Where one turn sends some rows of the set: a few examples, then the rows asked
Z666: [ -1  24  26  26   4  18   5  20  -6  -9   4  17   8  -1  -2  16   5  -1
   9  -7  -5  -7 -11   7]
Z511: [-15  19   2  -4   9  16  12  14   1 -16  -9   2  -9 -10 -23   4 -12  12
  23  12   0  -3   5  16]
Z448: [ -5  17   3  11  16  16   9  20   9 -16   3   1  -3  -7 -14  10 -18  17
  22   3  -8 -11  19   4]
Z433: [ -6  22   0  10  14  19   3  21  -4 -16   3  -4   3  -8 -13  -5  -9  14
  31  17  -2 -13  12   5]
Z74: [ -8  13   9  15  13  14   9  18  12 -18   5   4  -3  -2 -14   9 -19  16
  26   5  -1  -3  20   9]
Z939: [-23  20   5  12  -3  23  19   6 -12  -2  13  -2   9 -15  -2  13   5   9
   1   7   0   8   2  -2]
Z804: [-19  13   2  14  -6  27   1   7  -6 -26   5  19   9 -22   0  23   3   8
  16   4   4 -23   1  -4]
Z160: [  1  -8  10  15   3  12 -12  -5 -15  -2   8  20  -3  -5  -4   2   2  -8
   7   3  12 -24   4   4]
Z611: [ -9  20   1  13  10  18  12  16  -3 -14  -2   1   4  -7 -19  -7 -15  18
  30  17   4 -15  12   7]
Z949: [ -8  19   4   4  10  20  14  17   1 -14 -13   3  -2  -5 -23   4 -18  16
  24  11   3  -4   7  13]
Z450: [-20  11   3  16  -4  25  -4   6 -10 -29   3  18   8 -21  -4  26   3  10
  15   8   3 -23  -2   0]
Z774: [  0   0  14  10   1  10  -9  -5 -19  -2   4  22  -3  -6   2   2   2  -7
  13   9  19 -24  -1  -3]
Z673: [ 0  0 24 12  7 10  0 -2 -9  9 11 14 -4  9  4  9 -7 -4  0  2 11 -9  2 -4]
Z948: [-23  17   5  13   0  17  18   3 -13  -3  16  -3   9 -14  -8  16   5  10
  -1   6  -3   9   3  -1]
Z36: [ -1  -4  15  11  -3   3  -3  -3 -15  -4   4  20  -1  -7  -5   2   4 -11
   7   5  15 -28   2   8]
Z580: [-11  25   5  16  12  18   2  17  -2 -18   5   0  -1  -2 -14  -6  -8  14
  30  21   5 -14  15  11]
Z249: [-19  17   6  12   2  20  13   5 -15  -2  18  -6   8 -20  -4  16   8   6
  -2  12   1   5  -4   1]
Z453: [  1  24  25  16   8  18   4  19 -12  -9   6  13  11  -8  -2  17   0  -4
   8 -11  -5  -6 -16   4]
Z696: [ -3  32  23  16   2  21   5  19  -9 -11   0  15  11  -3   0  12  -3   0
   7 -10  -5  -7 -11   2]
Z594: [-18  13   6  14   1  20  17   4  -8  -3  18  -2   9 -13  -7  18  11   6
   6   9   1  13  -5   3]
Z78: [ -6  20   2   1  11  20  14  13  -8 -18 -11   1 -15  -3 -19   7 -14  12
  27  13   3  -5   8  10]
Z585: [ -5  -3  26   9   3  12   2   0 -10   6  14   9   0  14  -2  11  -5  -9
   1   8  12 -15  -3   5]
Z620: [-13  12   1  20  -4  21  -4   4  -2 -26   8  18   7 -24  -2  22  11   7
  13  10   6 -21  -4   3]
Z566: [ -4  -6  14  13  -9  13  -6  -4 -10   1   0  22   1  -8   0  -1   1  -8
   6   4  12 -27   0   5]
Z777: [ -1  16   3  12  12  14  15  12   3 -18   3   3 -10  -1 -11   8 -25  14
  25   3  -3  -9  18   3]
Z470: [-11  21   2   2  14  17  11  14   0 -19  -6   5  -8  -7 -27   5  -9  10
  27   8   6  -1   7  16]
Z981: [-17  13   8  11   1  20  -6   7  -9 -26   8  15  12 -22   2  28   4   6
  16   4  -2 -21  -9   5]
Z256: [ -6  -4  23  10  -2  17   3  -3  -7  11   9  13   2   9  -3   6  -6  -9
   2  -1   8 -14  -5   3]
Z598: [-27  12   9  12   3  18  15   5 -14  -6  17  -2  10 -19  -2  22   9   8
   6   6  -6   1   1   4]
Z178: [-10  -8  11   5  -3  12 -14 -10 -12   1   5  12  -7  -3  -3   9  -4  -2
  10  14  20  -2   0   8]
Z452: [-13  21   6  13   9  16   5  19  -3 -16   1   1  -1  -7 -12  -9 -11  13
  33  20  -1 -21  12   9]
Z292: [ -7  28  24  17   6  12   2  17 -13  -8   4   8  13 -10   4  14   2   1
   4  -6 -11  -6 -10  10]
Z167: [-10  -3  21  11   6  10  -3  -7 -11   9  13  14  -9  10  -9  10  -6  -7
   7   1  14  -7   2   6]
Z887: [ -8  14  11   9  12  13  12  18  13 -15   6   3  -2  -1 -12   6 -25  15
  25   3  -7  -8  13   7]
Z3: [ -8 -10  10   0  -1  13   1  -9 -14   3   1  14  -7  -8  -2  15   1  -2
   4  11  19   0   1  -1]
Z173: [-10 -11   9   0 -10  18  -2 -11  -7   5   3   9   0  -6  -2   8  -2  -4
   1  12  16  -5  -5   5]
Z56: [ -2  -4  17  17  -1   4 -13  -4 -14   2   5  22  -5  -3  -2   0  -2  -7
  12   1  15 -16   6   7]
Z288: [ -3  21   2  14   8  17   8  14 -10 -17   0   0  -5  -3  -9  -6 -15  14
  33  19   2 -13  14   2]
Z6: [ -5 -14  12   0  -8   7  -2  -6  -9  -2   4   8   1  -7  -1  12  -1  -4
   3  14  18  -1   0   7]
Z207: [ -4 -14   8   4   0  15  -9  -7 -17   3   6   9  -2  -5  -4   7   2  -5
   5  11  15   1   1   5]
Z216: [-10  19   2   0  17  23  10  22  -3 -16  -9   1  -7  -7 -23  10  -9  12
  26  10  -3  -5   8  10]
Z386: [ -2  29  25  20   3  16   1  19 -12 -12   1  15  14  -1  -1  11  -3   2
  10  -9  -8  -7 -11   2]
Z543: [ -6  17   4  13  12  18  12  15  10 -15   0   4   2  -1 -17   6 -25  19
  23   7   0 -14  13   6]
Z911: [  0  -7  21  11   8  18  -6  -1 -13   8   9  12  -5  12  -4  11  -5  -7
   1   2   8  -9  -1   5]
Z955: [-13   6   7  19  -2  23  -3  10  -8 -24   8  17   8 -27   2  27   4   6
  13   7   3 -24  -2   0]

Z594 moves to Z620
Z911 moves to Z207
Now find these:
Z598 moves to Z981
Z6 moves to Z36
Z543 moves to Z949
Z74 moves to Z470
Z887 moves to Z511
Z288 moves to Z777
Z256 moves to Z173
Z3 moves to Z774
Z804 moves to Z696
Z216 moves to Z433
Z249 moves to Z955
Z178 moves to Z56
Z386 moves to Z948

Where one turn sends some rows of the set: a few examples, then the rows asked
Z122: [-25  -1 -12  19   7 -14   7  -9  11  15   7   5  -3 -19  -3   5   4  10
  -2   3   4   2  -5   7   9   8  -7 -10 -20]
Z109: [-10   5   4   3   8 -23  -4  -6  10  -4  -7  -7   7  -6  10  -2  25   8
  -4 -14   0 -12 -14  31 -18   9  -7  22   7]
Z145: [-12  10 -13   8  12 -28   2  -3  13  -3  -4  -5  -6  10   8 -13  19  31
  12  -6  -4  -3 -12  24  -8  21 -14  12  14]
Z52: [-21  -3  -8  12   7 -21   3  -4   1  19   4  -8   7 -24   0 -11  11  26
  -3 -15  -5   8   3   4   1  10  10  -9 -20]
Z409: [-29   2  -9  16   4 -22   3  -4  18  16  -1  -5  -1 -14   0   0  17  17
  -1   0  -8   8  -6   9   8   9  -1  -7 -26]
Z705: [-33 -13  -3  17   4 -24 -11 -20   5   3 -10  -8  -1 -26 -10  -8  14  21
   5 -10  14  -2   5  14   7  21   4  -7 -20]
Z345: [-19  -5 -11  16   9 -13   7  -7  -1  18  11   3   3 -27  -2  -2   0  16
  -4 -10   5   3   2   3   3   8   1 -12 -15]
Z683: [-16  -4  -4  18  -1 -10  -2 -15  -1  11  12  16   3 -25  -4  -2   3  23
  -1  -4   4   3  11  -5   3   6  -2  -9 -12]
Z282: [-11  -3 -14  15   9 -33  -9 -12   3  -1 -15  -1   8  -2  16   1  20  30
  -1   5  11  -8  -4  22 -10   8   4  11  30]
Z788: [-18  -3   1  15  -6 -17 -10 -14   2   8   4   9   6 -22  -3 -10  15  34
   1  -7  -6   8  15  -6   1   8   5  -5 -15]
Z681: [-30 -11 -10  13   0  -9   3 -20  13   2   1  16   0 -21  -7   0  13   7
   9   5   7  -7   3  14   0  -1  -6 -12 -12]
Z628: [-31  -9  -9  15   2  -8   1 -18  13   1   3  11  -1 -25  -3   1   6   9
   3   1  11  -1   1   5   2   9  -7 -12 -17]
Z641: [  0   6  10   7   5 -27 -13 -10  -2  -2  -4  -2   7  -7   5  -4  23  20
  -5 -17   0 -13  -4  25 -15  11  -4  26  12]
Z877: [-14  -2 -16  13  10 -31  -4 -10   9  -1 -15  -1   9   0  20   2  21  25
  -1   7   8  -6  -8  23 -12   5   3   9  28]
Z530: [  0  10   8   6   5 -25  -8  -4   2   2  -1  -2   8  -4   9  -3  24  18
  -7 -14  -6 -10  -7  23 -15   7  -5  26  10]
Z508: [-14  -4 -15  13   9 -31  -8 -13   7  -3 -17  -1   9  -2  18   1  21  27
   0   6  12  -8  -6  23 -12   6   3   9  29]
Z693: [ -9   9  -9  11   9 -30  -5  -7   7  -4  -4  -2  -7   9   4 -14  19  37
  13  -7   0  -5  -6  22  -6  24 -13  15  18]
Z426: [-27 -12  -7  20   7 -15  -5 -20   0   6   1   4  -3 -28 -10  -1   2  15
   2  -6  20  -5   4   9   8  17  -2 -10 -14]
Z404: [-14  -4  -4  25   3 -22  -7 -18  -3  17   6  14  -7 -17 -17   3   8  20
   4   3   7  -9   8  14  16   6  -3  -4  -9]
Z281: [-23  -2 -14  18   8 -18  10  -8  10  20   6   7  -4 -15  -7   5  10   7
   2   5   0  -4  -5  18  10  -1  -4  -9 -16]
Z454: [ -9  -1 -14  15   8 -33  -8 -10   2   1 -13   1   9  -1  18   1  20  32
  -2   5   8  -6  -3  19 -11   5   4  11  30]
Z560: [ -5   7   5   2   5 -22  -3  -4   8  -2  -2  -4  10  -6  12  -3  25  13
  -5 -14  -6  -9 -10  25 -20   5  -6  22   8]
Z569: [ -9   7  -9   5   6 -23  -2  -8   8  -9  -2   3   0   5   9 -20  20  38
  14 -10  -4  -1  -2  16 -16  19 -11  11  19]
Z818: [-17  -8 -13  13  10 -14  11  -8  -5  21  10   4   6 -25  -7  -6   5  14
   1 -11   2  -4   4  12   1  -1   6 -13 -10]
Z50: [-11   4   7   6   5 -25 -11 -11  10  -8  -9  -4   4  -5   6   0  26  10
  -1 -10   3 -14 -11  31 -14  12  -9  25   8]
Z736: [-16   4 -11   4   7 -22  -1 -10  14 -13  -6   1  -2   5   9 -18  21  31
  16  -8   0  -3  -7  21 -17  20 -14   9  17]
Z182: [-38  -9  -6  10  -2 -15  -4 -17  21  -3  -7   2   2 -22   0  -5  19  15
   6  -1   2   5   1   7  -2  11  -2 -10 -23]
Z576: [-14   2 -11   6  13 -28  -2  -9   5  -8  -7  -7  -3   2   5 -19  17  33
  15 -15   7  -7  -6  26 -12  26  -9  10  18]
Z299: [-21  -2   2  24  -2 -28 -17 -17   4  10  -3   3  -6 -17 -12  -2  15  31
   2  -1   2   1   9   5  16  17   0   0 -18]
Z394: [-25 -16  -8  17   8 -17  -2 -22  -3   8  -1   6  -1 -27 -15  -4   7  12
   8  -7  18 -12   7  20   6   9   2 -11  -9]
Z163: [-12  -1 -17  13  11 -32  -2  -7   6   2 -13  -3  10  -1  21   1  20  27
  -2   4   7  -5  -8  22 -13   4   4   9  28]
Z230: [-10   5 -13   4  14 -27   4  -3   4  -3  -3  -8   0   3   9 -20  16  34
  12 -16   0  -3  -7  22 -14  22  -7   9  18]
Z319: [ -6   3  11   6   2 -25 -16 -14   4  -9  -8   0   5  -8   5  -3  26  16
  -1 -13   4 -15  -5  27 -16  12  -7  26  11]
Z484: [-13  -6  -5  16  -2 -11  -1 -17  -2  12  11  22   4 -21  -8  -4  10  22
   5  -1  -2  -3  14   2   1  -4   1  -9  -6]
Z571: [ -9  -1 -15  13   9 -31  -4  -8   3   2 -12   0  11  -1  20   0  20  30
  -2   4   6  -5  -5  19 -14   3   5   9  30]
Z92: [-17  -3  -3  25   2 -18  -9 -18  -1  12   7  12  -6 -21 -11   4   3  22
   0   1  11  -3   7   3  15  14  -5  -5 -14]

Z394 moves to Z404
Z576 moves to Z693
Now find these:
Z50 moves to Z319
Z628 moves to Z426
Z508 moves to Z282
Z299 moves to Z788

